The same turns and mirrors carry the whole set onto itself and the rows of a family onto each other. Which other rows belong to the same family as each row named below? List them in the order they appear above.
These 20 rows form 4 families of 5 rows each.
j550: [  0   3  14  -8  -6  -4   9   3  -3  -5  11  -4   4   4 -13  -4  23 -14
 -18  11   8   7 -12 -12]
j735: [ -8 -15   0   2 -13   8  20   2   1  -9 -11 -10   3   1  -8  -9  16   1
 -13   9  -5   9 -14  -4]
j770: [ -3 -15  -5  -7 -14  -3  20   2   5 -13 -12   1  -2   5  -3   9   6  -3
 -16   1   7   9  -7  -1]
j724: [ -5  -1 -10   6 -12  -1   9   4  -3 -13  -4 -10   0   5  -5   6  37   4
 -20  -7  13   7  -4  -5]
j975: [  2  -6 -10  -3 -11  -1   8   6   8  -9  -5  -6   9   8 -11  -5  31   2
 -17   0   3   1 -11  -4]
j872: [ -8  -4  -5   8  -9   7  10  -7  10  -4 -14   3  -5   7  -4   7  16  -2
  -7   5  11   0  -4  -9]
j248: [ -7   0   9  -7 -19  -7  14  -3   2  -7   3   3  -6   2  -2  12   9 -13
 -21   4  16  12  -3  -7]
j698: [  2   2  10  -8   9   1   9   2  -8 -13   5   2  -1  -2  -3  -7  13  -9
 -13   6   5  -4 -12  -3]
j751: [-12  -3   7   0  -7  10  13  -2 -10 -12  -1  -5  -5 -10   3 -13  12  -2
 -14   7  -2   1 -10   1]
j450: [-11   8   0   4  -5   8   2  -7  -1  -9  -2   2  -9  -4   5  -3  18  -2
 -12   1  11  -7  -2  -2]
j250: [  4  -8   6  -3   9  -5  20   6 -12 -14  -1  -5  -1   7 -10   8  19  -8
 -13   4  10  10 -13 -11]
j524: [-15  -4  14   0 -22   3  17  -3  -4  -5   2  -7  -4  -5  -4  -4  12  -9
 -20  11   4  16  -8  -7]
j435: [  5  -6   2  -4   7  -1  12   2   5  -7  -6   1   4  11 -13   1  18  -9
  -6   9   6  -1 -13 -12]
j590: [ -2  -2   2 -11  -7  -4  13   2  -5 -18   1   4  -6  -4   6   4   5  -6
 -19  -3  10   2  -5   5]
j545: [-10   9   9   4 -12   3   3  -7   4   0   4   1  -5   3  -6   4  24 -12
 -15   9  16   4  -3 -14]
j633: [ -8 -10   7   9   0   7  22   1 -14 -11  -7 -12  -4   0  -8  -2  20  -2
 -12   9   2  13 -13 -12]
j542: [  0  -9  -5  -3  -7  -9  19   6  -6 -17  -5  -5  -3   5  -3  15  20  -2
 -21  -7  14  12  -6  -3]
j996: [ -7   2   4  -5 -25  -4   8   3   1  -6   8  -9   5  -1  -7  -5  29  -6
 -27   3   7  11  -7  -4]
j691: [-13  -1  -2  16  -5  10  12  -5  -6  -8  -9  -8  -8   2  -4   5  28   1
 -11   2  11   7  -5 -12]
j866: [ -3   4  -5  -8 -11  -1   3   4  -2 -15   4  -3   2  -4   2  -8  25   0
 -22  -5   6  -4  -6   5]

Same family as j866: j698, j751, j450, j590
Same family as j542: j724, j250, j633, j691

The same turns and mirrors carry the whole set onto itself and the rows of a family onto each other. Which other rows belong to the same family as each row named below? List them in the order they appear above.
These 20 rows form 5 families of 4 rows each.
j151: [-10  10   2   0  -4 -10  -8  -9   8  -7 -15   0 -11 -22   7 -14 -10  -3
  -5   1 -13  -3  -7  -4  -6]
j351: [  3  22  -7  -9 -12  -8  -7  -3   1  -6  -6   2 -15  -6   4   8  -8   1
   9  -1 -18  -9  -1  14  10]
j387: [ -7   6  -1  -3  -6  -9  -1  -8   9  -9 -12  -1 -11 -25   3  -8  -9  -7
   0  -7 -14  -5  -7  -7  -6]
j265: [  5   7   7  10   0   5  -9  -7  -9   1  -9  -3 -17 -12   0  -7 -13  -1
   5   4 -19   1  -4  18 -18]
j992: [  8   9   7   8  -2   7  -6 -12  -5   3 -12   0 -17 -11  -3  -3 -12   3
   7   3 -17  -4   1  18 -16]
j941: [ -9  10   1   2  -6  -5  -8  -2   5  -3  -9   1 -14 -27   6  -9  -8  -1
  -5   0 -12  -5  -4  -8  -6]
j393: [ -6   8   2  -3  -5  -5  -5  -4   5  -8 -12  -2 -16 -27   7 -10 -12  -4
  -4  -3 -14  -6  -7  -8  -4]
j114: [ 13  12   4  -8   7   0 -10 -16  -6  -6  11   0  -2  -8  -4  -2  -2  -2
   2   7 -10  -1  -5  -3  -3]
j216: [  3  22  -9 -10  -8 -12  -7  -8  -3 -10 -10   3 -20  -8   7   7  -9   1
   9  -6 -17 -10  -4  12  10]
j894: [  7   6   8   4   1   5  -5 -11  -5   6  -9  -2 -14 -11  -2 -11 -14   2
   8   3 -18  -2   0  20 -13]
j309: [ 12   8  -1 -10   4   1 -12 -16  -3 -13   7   2   3  -2  -4  -3  -8  -3
   4  -1 -11  -4   0  -3  -2]
j699: [ 11  10  -2  -7   7  -1 -12 -16  -4  -5   8   1   2  -1  -3  -3  -3  -5
   3   1  -9  -2  -3  -1  -2]
j176: [ 12  10  -2 -10   7   1 -10 -15  -3  -8  11   2   0  -7  -5   0  -6  -5
   0   1  -7  -2   2  -3  -3]
j881: [  5   7   8   1   2   6  -9 -13  -7   4 -13   3 -17 -11  -2  -7 -17   1
   8   1 -19  -1   1  15 -18]
j971: [  6  20  -7 -14  -6 -11  -7 -11   1  -4  -8   1 -15  -7   6   3 -11   0
  12  -5 -16 -13  -2  14  11]
j129: [  8   6   8   7   2   3   1 -11  -9   5  -9  -1 -11 -11  -5  -4 -10   1
   8   5 -17  -4   2  20 -13]
j212: [ 14   9  -2  -8   6   2  -9 -13  -9  -7  13  -1  -2  -5  -3  -1  -6  -4
   3  -3 -10  -6  -4  -2   2]
j980: [  2  21  -4 -11  -8 -11  -7  -6  -1  -7  -7   4 -19  -6   3   4  -7   4
  12  -6 -21 -12   3  14   9]
j113: [  2  20  -6 -15  -8 -11  -8 -12   1  -8  -9   0 -22 -10   3   5  -5   4
   9  -6 -20  -9  -5  13   5]
j583: [-10  10   4   0  -5  -5  -6  -5   9  -7 -11  -1  -9 -24   4  -8 -11  -3
  -1  -2 -15  -5  -7 -13  -6]

Same family as j113: j387, j114, j129
Same family as j393: j216, j894, j699
Same family as j212: j151, j265, j971
Same family as j176: j992, j980, j583

The same turns and mirrors carry the whole set onto itself and the rows of a family onto each other. Which other rows belong to the same family as each row named below? List them in the order they appear above.
These 30 rows form 5 families of 6 rows each.
j466: [-11 -15 -10   7   7  -2  -6  -5   8   0  -3   2   8   1   4   8   3  -5
 -10   0  12   5  11  12  -6  -2  -1]
j924: [ -6  -1  -4   4   2  -6   1 -13  13 -10 -12  12   5  -6  -2  12  11  -6
   0   0   1   8  -9  -2  -5 -14  -2]
j753: [ 12  -1  -9 -18   2  -9   7  -5   9  -4   4 -10   2  -4  -1  -1   1   7
  -2  -2 -13  -2   2  -7  -5  -1  -7]
j857: [ -1  -6   1   0   6  -4  -2 -18  12   4 -11   5   5   2  -1  -2   9  -7
   3   4  -2   9  -7  -3 -13  -9  -3]
j819: [  3  -3  -7  -6  -7 -13  10 -11  10  -6  12   1   4  -3 -10  -1  -2   1
  -1  -9  -3 -10  -7   0 -14   1   0]
j527: [  1   3 -12  -4 -14  -9   7  -2   7 -12   6   0  12  -7 -11   8   3  -1
  -6  -6   8  -5  -6  -5  -5   3  -1]
j501: [ 10  -6  -7 -12 -11 -13   6   4   8  -5   4 -10   8  -4  -6   4   4  -4
 -11  -2  10  -4  -5  -6   8  -2  -3]
j431: [-13  -6  -4   6   8  -6  -7   2  14   8 -12   6  -4  -3   5   0   8   0
   0   1   4   4  -3   9   1  -9  -6]
j444: [ -7 -16  -8 -16  11 -12  10   0   8 -11   4  -9   2  -5   1   9  -1   3
 -12   1  -4   4  -3   2  -8   7  -6]
j264: [-13  -1  -7 -14  -3 -11   4   9   9  -2   9  -9   0 -10  -3   2  -3   4
  -5  -4   5  -5 -10  -3  -1   8  -7]
j294: [ -7 -16 -12   6  10  -4  -2  -4  11   0  -9   5   6   0   3   6   8  -1
  -9   2   3   8   9  11 -11  -2  -3]
j977: [  1 -11   6  -6   4  -6  -7 -15  10   7  -8  -5   6   5   2  -3   5 -13
  -1   5   8   8  -5  -2   0 -13  -3]
j981: [-14  -7  -2   5   6  -6  -9   2  13   8 -10   4  -2  -3   5   1   6  -3
  -1   0  10   2  -2   9   5 -10  -6]
j780: [ -5   2  -1   0   2   1 -13 -16   7  -1   0   0   7  -1   7   6  -2  -7
   4  -4   7   1   9   3   1 -16   0]
j681: [ -9  -3   4   2   0  -2  -8 -20   8   1  -3   3  11   2  -1   0   2 -13
   4   1  11   5  -5  -1  -8  -9   0]
j779: [ -7  -4   1   1  -2  -7  -6 -10   9  -7  -5   3   8  -3   1  12   5 -14
  -3  -1  15   5  -6   0   7 -18   0]
j783: [  0   2  -5   1   7  -1  -5 -16  11   0  -9   6   3  -2   4   3   5   0
   5  -1  -8   5   6   1 -10 -14  -3]
j615: [  0   7 -10 -11  -4  -5   3  -9   5 -11  12  -5   8  -5  -3   4  -4   4
   2  -7  -5  -7   3  -5 -10   2  -3]
j502: [ -5 -20  -9   2  10  -5  -4  -1  11   3  -8  -2   5   2   6   5   6  -3
 -12   3   9   7  10  11  -3  -4  -4]
j22: [  7  -6   1  -6   8  -4  -8 -11  10   5  -7  -5   2   1   9   1   4  -4
   0   2  -1   5   7   1   5 -19  -4]
j222: [ 11  -4 -13  -9  -7 -13  13   1  12  -7  -3  -1   5  -6 -10   3  10   3
  -9  -2  -3  -1  -7  -7  -5   1  -5]
j15: [  3 -10   0  -4   4 -11   0  -7  14  -3 -14   2   2  -2   2   8  11  -8
  -5   4   3   9  -8  -2   7 -19  -5]
j885: [-12  -1  -9 -13  -1 -11   7   8  10  -2   6  -6  -2 -10  -4   2  -1   7
  -5  -3  -1  -4 -10  -3  -5   9  -8]
j637: [-10  -4  -7 -16   0 -12   6  10   9   0   6  -9  -3  -9  -3   0  -1   6
  -6  -2   1  -3 -10  -4  -1   7  -8]
j883: [-14 -11  -9 -12   7 -10   8  -3   7 -15   8  -6   5  -6  -1  12  -4   1
 -10  -2   0   2  -2   3 -11   8  -4]
j788: [  6  -1  -4 -18  -3  -8   0  -4   4  -5  13 -16   7  -2   1   2  -6   0
  -3  -4   2  -7   5  -5   5  -3  -4]
j888: [  6  -9  -1 -11  -8 -14   5  -7   8  -3  16  -8   5   0  -6  -1  -6  -5
  -6  -9   7 -11  -5   1  -1  -4  -1]
j766: [ 13 -12  -4 -13  -3 -17  11  -6  12  -1   8  -6   0  -1  -7  -4   0   2
  -6  -5  -5  -7  -7  -1  -6  -3  -4]
j952: [-17  -4  -5   8   6  -5  -8   0  13   6 -10   7  -1  -3   4   1   6  -1
   1  -1   8   2  -3   9   0  -8  -4]
j880: [-11 -15  -6 -15   7 -11   7   0   6 -12  10 -12   5  -4   2  11  -5  -1
 -13   0   5   1  -1   3  -2   6  -5]

Same family as j883: j466, j444, j294, j502, j880
Same family as j637: j431, j264, j981, j885, j952
Same family as j15: j924, j527, j501, j779, j222

The same turns and mirrors carry the whole set onto itself and the rows of a family onto each other. Which other rows belong to the same family as each row named below? List them in the order they appear above.
These 32 rows form 4 families of 8 rows each.
j283: [-3 -5 11 -3  0  7  3 12  5  6 -1]
j799: [-3 -6 12 -8  1 15 -2  9  2  4  6]
j163: [ -8   9  15 -14  -9  -1 -13  14  -9   7   5]
j188: [-14   3   9 -15 -11 -10   0  11 -14   1   7]
j488: [  3   3  11 -23   5   4  -6   1 -10   8   3]
j498: [  5   1   8 -19  -9  -9 -13   6  -8   5  10]
j145: [ 11   4  11 -22  -3  -6  -8   4  -5   4   5]
j599: [ 10   1   9 -22  -5  -9   2   6  -9   3   6]
j414: [ -5   2   7 -18  -2  -9  -3  15 -14  -1  16]
j451: [  0   5  15 -14  -2  -6 -13   9  -9  13  10]
j215: [-14  -1   9  -6   0  -8  -3   4   6  -6   1]
j143: [  5   7  17 -19   4  -5  -3   1  -8  12   3]
j132: [ -6   4  12 -20  -4  -3  10   2 -13   3  -1]
j432: [-14  -1  10 -10   2  -4   0   5   2 -12  11]
j933: [-7  1 12 -5  0  5 -4 18  4 -6 13]
j153: [-7  3 12 -3  1 -2 -3 17  8 -4  2]
j460: [-5 12 17 -1 -1  5 -4 13  0 -1  8]
j999: [  0  10  17 -19  -2   5  -3   6  -7   9  -4]
j51: [ -3 -10   6  -4  -6   0  -2  -2   6  -3   8]
j211: [  0   3  10 -17  -1   3 -13  15 -11   8  12]
j886: [-11  -9   7  -5  -1   0   2   0   3   3  -2]
j789: [-3 -2  9 -5 -3 -4 -6  2  9 -8  9]
j374: [-16   7  12  -3  -4  -6  -4   3  -3  -6   9]
j748: [-10  -8   9 -12   4   6   1  -5   1  -1   4]
j867: [ 3 -8  8 -3 -5  4  3  5  5 -1  8]
j499: [-14  -1  10  -5  -2   1   6  -6  -7   2   5]
j111: [ 4 -1 11 -3 -2  1 -1  8 10 -6  8]
j969: [ -3   2   8 -25   4  -7   4   1 -13  -1   7]
j746: [  1   3  13 -18   2 -12   8   4 -13   7   8]
j191: [ -4   2  11 -13  -5 -14  -3  11 -14   9  14]
j923: [-3  3 14 -2 -1 12  6  4 -4  7  3]
j711: [  4  -4   6 -19 -10 -11  -3   8 -11   4  11]

Same family as j969: j799, j488, j414, j432, j933, j211, j748
Same family as j215: j283, j451, j143, j153, j886, j746, j191
Same family as j499: j163, j188, j132, j460, j999, j374, j923

The same turns and mirrors carry the whole set onto itself and the rows of a family onto each other. Which other rows belong to the same family as each row named below? List them in the order they appear above.
These 30 rows form 5 families of 6 rows each.
j192: [ 11 -10   4  -2   6 -14  -2 -11  -1   4  -8]
j795: [ 14  -6   5   0   8 -14  -4  -8  -2   1 -10]
j115: [ -1   3  17  12   6 -16 -11   2  10   2  -4]
j767: [ 14  -9   8  -3   6 -16  -5  -8  -1   3  -8]
j79: [ -4   1  19   8   3 -17 -11  -3  12   3  -4]
j932: [ 11  -6   2   0   6 -17  -5 -11  -1   3 -10]
j112: [ -1  -8   4   3   2   5 -13  -5   3  -4   3]
j879: [ -4   0  18  13   4 -14  -9  -2  12   5  -1]
j286: [  1 -10   3   8   4   5 -12  -6   3  -5   1]
j171: [ 4 -2 -6  6 -5 -5  2 -2 -7 -3 -5]
j273: [  0  -8   3   4   4   4 -10  -3  -1  -6   5]
j467: [ 12 -10   4  -1   4 -16  -4  -8  -3   3 -10]
j19: [ 11   2   5  16  -3 -17  -7 -11   0  12  -1]
j118: [ 0 -1 -5  7 -7 -6  2 -5 -4 -6 -7]
j581: [ 6 -1 -7  4 -5 -6  0 -5 -7 -6 -6]
j562: [  9   6   4  15  -3 -17 -10  -9   0  13   1]
j907: [ -5   3  16   9   6 -16 -10   0  11  -1  -5]
j134: [-5 -1 11  5 -5 -1 -3  4  8  6 10]
j750: [ -1 -11   3   7   3   2 -11  -1   2  -6   3]
j133: [  8   4   7  13  -2 -20  -7 -11   5  14  -2]
j74: [  9   7   6  12  -3 -18  -7 -11   1  12  -3]
j83: [ -2   2  19  12   5 -17  -8   0   8   0  -4]
j589: [ -1  -6   3   6   5   3 -13  -5   3  -6   5]
j419: [-7 -1  9  5 -8 -4 -5  1  7  9  9]
j995: [ 11   4   5  13  -3 -19  -8  -8   1  15  -1]
j555: [ 2 -2 -3  8 -8 -7  3 -3 -7 -4 -8]
j703: [-5  1  7  0 -7 -2 -1  1  7 10  8]
j366: [-4  4 10  1 -7 -3 -3  3  8  8  7]
j210: [ 2 -3 -5  7 -8 -5 -1 -5 -7 -5 -7]
j816: [-3  3 10  1 -5 -5 -2  3  6  8 11]

Same family as j555: j767, j286, j562, j907, j703
Same family as j750: j795, j79, j171, j74, j419
Same family as j112: j115, j467, j995, j366, j210
Same family as j581: j932, j879, j273, j134, j133

